One vector is turned by the same rotation once a step. Each row is the vector after some number of steps, and that number follows the row.
The counts run from 0 to 587.
[101  44  95 122 137 201 128 111 107  93 142 146 107 142 114  91  85  98
 141 144 116  84 139 164  96 150  95 120 122 146 137 123 150 117 147 116
 126 144  80 145 138 111 119 148 138 114 151 101 127 149 162  96 128 142
 107 122 145] | 52
[121  45  80 116 146 186 132 127 130 104 122 161  91 133  99  99 115  97
 136 148 155  63 157 163 114 128  88 168 125 147 113 113 133  98 159 117
 133 167 109 131 142 143 113 169 152 118 152 126 113 124 143 106 124 161
 107 110 126] | 126
[124 106 119 143 148 163 136 114  84  99 122 145 129 151 121  74  93  57
 102 128 112  91 121 156  99 129 102 147 106 113 125 141 125  90 127 137
 107 156  89 108 151 132 129 157 160 125 156 105 145 148 171 105 121 194
 149 128 152] | 29
[ 95  74  68 119 146 174 133  94 145  91 123 121 111 162 144  97 101  82
 144 151 134  92 118 184 111 140  96 135  90 135 130 111 145  96 138 120
 129 151  82 121 135 136 109 154 162 128 151 114 109 159 157 107 125 159
  96 123 137] | 464
[133  68  65 129 138 166 102 135  94 116 105 146 110 129  92  99 126 113
 114 105 155 115 144 184 111 131  77 137 118 107  91 112 146 113 116 132
 154 141 116 152 130 172 110 168 159 139 138  87 114 144 156 100 108 179
 144 146 127] | 312
[124 128  83 122 126 140  96 156  84 103 115 144 108 134 100  73 150  76
 118 124 133  93 147 166 143 115  72 126 118 100  86 133 138 110  95 124
 125 128  89 149 133 153 118 184 155 169 166 116 122 146 142  99 139 158
 157 106 132] | 327
[114  99 101 130 152 168 127  97 112  85 116 136  99 127 142  73 111  48
 128 153 115  87 127 164 126 151  99 113 106 128 123 126 150 112 125 137
 104 164  95 109 142 123 118 174 151 126 165 131 149 162 130  90 136 173
 114 101 145] | 67
[103 102  79 118 123 172 124 125  96  99 155 138  84 161 111  86 122  60
 118 136 129  98 119 156 121 118 115 118 129 109 125 139 126  62  97  92
 115 127 106 121 147 133 106 146 176 141 135  92 129 137 143 129 105 182
 160 111 124] | 475
[116  79  82 115 131 169 120 143 103 132 135 179  89 124  76 101 131 122
 119 142 182  60 148 148 130 127 115 149 131 116 115 125 142  87 147  86
 117 145 120 133 160 137 113 174 162 129 139 107 133 151 137 114 122 171
 118  99 124] | 154
[122  61  91 118 129 161 128 125 108 131 127 155 102 142  78  80 113  98
 127 127 138 111 127 162 112 127  81 135 132  89  87 107 134 132 123  81
 117 146 128 131 155 154  82 172 154 173 137 107 160 142 158 100 118 155
 145 129 122] | 267
[113  84 104 100 142 177 131  95 125  85 106 159  90 121 101  80  85  74
 151 147 125  82 161 164 125 134  73 123 128 151 118 125 140 112 113 101
 116 114 109 152 143 141 108 133 169 106 147 132 114 120 165 108  94 161
 140 126 110] | 91
[ 90 105 107 156 135 171 108 126  90 111 181 139 118 138  89  85 136 101
 107 151 160  74 126 160 137 132  97 110 103  73 131 134 159  85 128  84
 129 136 121 115 156 129 105 174 154 116 157  98 143 162 143  87 122 141
 128 125 128] | 408
[103  89  97  92 144 152 119 100 114  93 135 148 112 159 105  74 106  91
 161 161 121  87 123 178 124 123  75 121 110 107 118 101 132 105 109  87
 112 122 129 145 131 149 112 138 166 111 158 116  80 141 179 128 100 153
 142 144 105] | 459
[ 86 113  72 109 132 152 130  92 120 119 122 155  97 132 115  80 109  82
 142 153 151 104 117 149 115 170 104 108 140 119 126 102 124 103 119  67
 100 158 123 127 162 133 114 164 172 101 146 109 153 145 161 107  92 177
 129 104 135] | 77
[ 98 134 113 159 149 166 121 117 127 104 117 106 141 130 112  81  92  69
 111 146 133 116 124 186 126 136  69 139 104  98 125 127 140 104 116 118
 112 142  72  97 166 147 126 172 177 115 166 123 142 155 172 116 126 166
 133 155 146] | 397
[121  91  99 140 138 158 108 118  94  86 100 165  91 128 145  77 117  53
 125 150 135  74 141 152 122 121 101 124 111 146 120 119 136  80 100 135
 128 146  87 111 129 145 139 152 157 122 165 121 117 143 155  99 134 191
 130 103 157] | 508
[127  60 111 163 152 188 110 145 112 109 118 146 114 120 111  87 137 109
 106 130 149  93 156 186 124 121  73 151 109 106  96 118 136  97 135 138
 134 153  93 121 134 169 129 184 147 129 160 115 126 153 152 114 135 152
 132 167 147] | 350
[109  96  81  94 146 148 116 107 123 105 100 192 100 106  93  82  88 100
 151 159 157  76 151 154 123 133  78 115 126 143 108 124 152 114 106 104
 115 124 125 156 153 140 134 162 158  92 143 127 115 132 166 102 102 159
 128 109 106] | 121
[107  93  90 126 135 161 117 141  87  97 138 161  97 158 103  73 134  81
 118 140 114  62 139 124 117 117  90 127 113 123 102 159 121  70 121 127
  99 141  83 134 126 115 127 187 141 128 164 100 136 155 114 115 135 161
 138 101 122] | 514
[145  83  78 100 141 147 118 132 107 104 100 132  87 138  86  91 120  92
 126 129 130 104 143 171 104 127  88 168 103 135  94 121 131 104 133 159
 107 146  85 116 160 136 126 181 171 119 145 113 121 150 124 114 117 183
 121 130 119] | 133
[105 102  88 124 116 177 147 135 122  85 113 135 118 120 101 116  92  81
 113 129 162 109 135 168 129 161 102 126  93 132 136 138 151 119 139  92
 102  96  61 135 176 125 100 145 181 152 151 136 134 182 153 135 121 168
 130 134 157] | 211
[100  81  94  99 119 175 133 122 107  98 119 159  99 116  90  86 111 119
 157 158 123  94 152 154 132 141  82 117 130 159 124 121 137 105 107 106
 112 104  75 164 134 135 136 157 187 106 155 109 114 152 162 134 100 156
 130 142 134] | 533
[100 106  82 149 128 164 102 157 124 108 122 166 122 135  98  81 104 112
 111 134 143  87 132 143 112 121  50 122 125 111  96 119 124 102 113  94
 127 151  82 145 139 151 139 201 120 141 169 103 132 152 158 105 168 114
 126 117 133] | 336
[110 114  94 141 138 150 105 125  88  94 162 129 118 154  92  75  83  62
 108 143 131  80 124 147  93 112  75 111 109 111 120 150 145  93 116 114
 132 136 109 114 149 123 112 153 138 121 162 102 123 144 155  85 144 151
 141 107 112] | 440
[106  86  98 142 145 168 168 116 125  87 116 121 114 110 105 119  99  74
 108 114 138  99 128 154 133 126  79 118  79 117 124 138 161 108 120 106
 119 110  86 117 156 141  71 154 167 134 165 138 149 179 152 100 120 166
 155 141 131] | 248
[ 99 110  74 123 126 160 134 118 114  95 142 134  96 145 114  90 111  62
 116 137 132 101 113 175 124 124 114 118 120 109 134 132 130  55  89  86
 115 126 103 121 155 138 106 144 181 127 134  96 136 143 146 132  90 187
 155 130 120] | 474
[109  96 127 113 131 167  98 128  75  91 154 160  99 158 118  54 123  59
 122 161 118  83 128 150 114 139 118 109 126  97 121 124 139 115 118 109
  89 137 110 132 141 102 137 164 144 157 158 112 127 166 137 112 137 155
 133 100 144] | 35
[103  70  82 119 128 157 127 124 121 119 138 152  64 128  81  86 128 111
 122 146 155  92 147 139 124 137  86 115 125 123  88 130 137  89 120 101
  93 136 120 124 153 134 124 188 155 109 145 100 160 167 110 134 100 139
 122 122 101] | 116
[ 98 111  99 142 116 175  82 153  84 128 164 148 121 146  77  67 117  98
 115 150 157  97 143 171 130 132  95 114 144  99 101 152 152 110 116 103
 121 134  78 147 151 127 141 178 158 172 144  98 148 152 146 111 132 137
 125 127 141] | 372
[115 124  80 123 131 135  94 136 100 107 109 181 103 131  84  89  93  94
 121 148 162  77 144 118 110 130  77 128 117 147  85 149 158 106 110 126
 107 123  88 146 158 131 145 180 151 134 149 122 146 152 147 113 139 164
 123  95 114] | 149
[101 101  81 102 135 181 161 117 146  73 118 121  86 115 107  95 116  71
 131 140 114  77 144 167 137 144  75 130 100 141 129 132 119  93 130  98
  96 135  87 131 149 125 100 161 153  95 177 124 108 149 112 127 125 145
 126 105 123] | 99
[ 95  92  97 105 125 151  99 115  93 106 123 166 102 119  75  73 132 117
 145 165 164  90 147 147 135 169  84 107 124 129 108 115 142 134 123  96
  96 117 118 159 158 123 139 171 171  95 155 127 124 159 148 119  97 159
 119 125 133] | 564
[105  94  85 102 132 157 123 131  87 131 134 168  96 144 104  75 134  99
 140 142 143  77 128 152 121 134 118 146 148 106 111 117 117  95 131  96
 107 166 111 128 146 125 123 184 166 144 138  89 140 135 144  97 116 184
 120  95 140] | 521
[132  68  62 128 141 174 110 135 111 121  99 151 117 124 102 101 112 106
 120 111 147 106 142 187 114 127  78 143 120 123  99 118 152 113 125 129
 157 152 100 146 135 170 107 167 164 151 140 100 126 132 158  93 121 173
 137 138 144] | 313
[115 105  82  92 122 145 128 126 100  74 124 126  82 132  84  77 132  70
 120 129 113  88 140 156 118 142  77 129  98 125 113 125 116  98 119 118
  91 122 104 127 147 122 111 161 148  95 173 104 101 162 107 124 123 157
 142 104 107] | 101
[112  96 102  84 126 166 135 139 127  92  96 169 113 107  86  95  98 107
 154 154 148  82 156 175 146 128  88 142 112 140 111 126 145 127 124 113
  99  97  76 153 157 138 129 152 188 139 154 140  98 161 155 135 120 159
 122 137 140] | 166
[107  77 111 140 132 162 125 135  98 125 135 147  98 144  74  69 131  96
 135 159 142  92 145 128 120 146  81 139 138 125  87 130 120 106 137 106
  80 160  98 115 155 129 135 206 157 127 160 112 175 148 138 118 117 152
 111 120 129] | 559
[105 103  93 127 140 169 101 119 110  90 135 173  91 150 142  68  87  51
 117 154 129  68 134 152 105 112 103 111 121 128 117 129 143  83 103 108
 118 150 103 120 137 126 140 159 134 151 145 115 124 147 153 107 145 162
 137  94 135] | 478
[108  79  90 105 128 170 123 134  99 127 136 179 100 145 100  73 120  99
 148 157 133  69 128 140 113 125 119 144 153 120 115 112 123  91 131  96
 118 174  91 131 144 132 126 185 159 145 149  91 143 129 151  92 134 170
 117  91 147] | 522
[ 97  52 127 135 137 173 120 117  85 124 161 144 123 168  88  80 125 115
 151 158 121  79 128 147 116 113  87 144 118 114 107 112 130  92 131 105
 120 137  92 122 126 140 116 173 165 129 155 104 144 150 177 113 121 158
 121 160 128] | 13
[ 90 132  90 141 147 149 116  96 120 102 137 150 128 142 115  79  80  81
 110 147 146  99 108 157 108 134  97 107 105  96 131 129 141  81  99  89
 110 141 127 122 163 141 124 164 153 104 140 104 132 149 177 109 100 173
 155 127 115] | 443
